The same turns and mirrors carry the whole set onto itself, and each row onto the other rows of its family. Which rows share a family with each named row? Give them in list order.
These 18 rows form 6 families of 3 rows each.
resoz: +0.94	-2.25	-1.49	-1.17	-0.22	+1.95	+0.46	+1.14	+1.00	+0.09	-3.23	+0.94	+0.89	-1.07	-2.21	-3.13	-3.20	-1.85	+0.16	+0.54	-1.20	-0.51	+2.26
geg: -2.93	+0.55	-0.44	-0.03	+0.33	+1.05	-3.78	+0.64	-0.71	+0.12	+1.88	+0.45	+2.56	-0.23	+3.94	+0.57	+1.72	+0.72	+0.10	-1.58	+2.47	+1.14	+1.27
beg: -0.97	+0.02	-2.80	+0.63	+0.65	+2.28	-4.61	+1.27	-1.49	+1.58	+1.00	-0.14	+1.27	+1.56	+3.24	+0.57	+1.51	+0.37	+0.35	+0.25	+2.84	+0.32	+1.71
Baza: -0.92	+1.19	+3.11	-3.14	-0.61	-0.75	+1.88	-0.44	-0.66	-0.92	+0.57	-3.07	-0.98	+2.23	-1.39	+1.45	-1.03	-0.15	-0.94	-1.78	+2.13	+2.12	-1.52
muma: -2.62	+1.29	-0.75	+1.54	-0.75	+0.93	-4.55	+0.89	-1.32	+1.57	+2.29	-0.56	+2.19	+0.55	+2.68	-0.02	+2.22	-0.12	+1.33	+1.01	+2.40	+0.40	+0.01
zalob: +1.60	+1.06	+0.91	-2.86	-1.03	-0.31	+1.46	-1.43	-2.53	+0.00	+0.94	-4.22	-0.41	+3.43	-2.19	+0.79	-0.98	-0.26	-0.77	-0.21	+2.72	+0.85	-1.27
dag: +0.49	-1.78	-1.00	+0.42	+0.33	+1.60	+0.32	+0.10	+2.22	-0.62	-2.84	+0.60	-0.12	-1.54	-1.77	-3.19	-2.43	-0.32	+0.16	+1.64	-2.13	-0.80	+1.22
Nok: -0.18	-1.85	-0.14	+0.03	-2.15	+0.74	+0.12	+2.76	+2.08	+0.15	-3.70	+0.49	+0.90	-0.88	-1.10	-3.32	-1.45	-0.63	+1.06	+0.74	-2.14	+0.47	+2.47
tidaf: -0.87	-0.70	-1.89	+1.90	-0.14	+1.45	-4.04	-0.08	-0.33	+1.11	+0.87	-0.35	+0.92	+1.28	+3.45	+0.20	+2.47	+2.56	+0.46	+1.06	+2.06	+0.00	+1.14
Labot: +1.09	+0.96	+2.19	-1.43	-1.28	-0.41	+1.70	-2.49	-0.90	+0.10	+0.97	-3.33	-0.65	+2.92	-2.06	+0.01	-0.54	+0.93	-0.79	+1.04	+2.47	-0.09	-2.32
rorap: -0.31	-2.69	-1.00	-1.07	-0.68	+2.94	-1.15	+3.01	+1.34	+0.02	-2.37	+0.79	+0.91	-1.59	-1.65	-1.58	-2.13	-1.61	+1.41	+0.56	-2.07	+0.01	+2.99
Tafu: +0.57	+1.73	+1.65	-2.64	-0.79	-0.65	+1.59	-1.29	-1.80	-0.80	-0.16	-4.01	-0.54	+1.71	-2.39	+0.24	-0.16	+0.06	+0.08	+0.11	+0.24	+3.12	-2.59
Tofi: -1.09	-1.41	+0.32	-0.95	-0.68	-0.01	-0.09	+1.87	+2.71	-1.30	-2.51	+0.30	+0.83	-2.18	-1.02	-2.62	-2.52	-2.02	-0.21	-1.14	-1.28	-0.65	+2.99
gokek: +1.40	+1.44	+2.30	-4.16	-0.83	+0.54	+2.16	-0.16	-2.39	-0.52	+0.87	-3.38	+0.54	+2.41	-3.05	+0.28	-1.64	-0.47	+0.11	-0.21	+0.25	+0.72	-1.18
Pizu: -1.22	+1.15	-0.60	-1.14	-0.54	+1.97	-5.14	+1.02	-1.75	+1.06	+2.02	-1.72	+1.86	+1.69	+2.60	+1.43	+2.30	+0.27	+0.83	+0.62	+2.82	+0.34	+1.86
lapu: -2.12	-0.81	-1.45	+1.08	-0.53	+2.62	-4.75	+0.38	-0.13	+1.83	+0.73	+0.50	+1.26	+0.27	+2.32	+1.42	+2.56	-0.34	+1.85	-0.41	+2.51	+1.16	+0.20
veves: +1.07	-1.60	-0.39	-0.38	-0.86	+0.77	+1.34	+1.47	+1.10	-0.35	-2.56	+1.07	+1.58	-1.05	-1.62	-3.06	-1.82	-1.30	+1.39	-1.34	-2.79	-1.50	+1.22
zatab: +1.25	+3.04	+2.12	-3.14	-0.84	-1.05	+0.26	-1.46	-0.75	-0.02	-0.52	-4.11	-0.84	+3.17	-1.69	+0.83	+0.74	-0.78	-0.22	-0.52	+1.70	+0.70	-1.57

Same family as muma: Nok, Tafu
Same family as Tofi: geg, Baza
Same family as tidaf: dag, Labot
Same family as veves: lapu, zatab

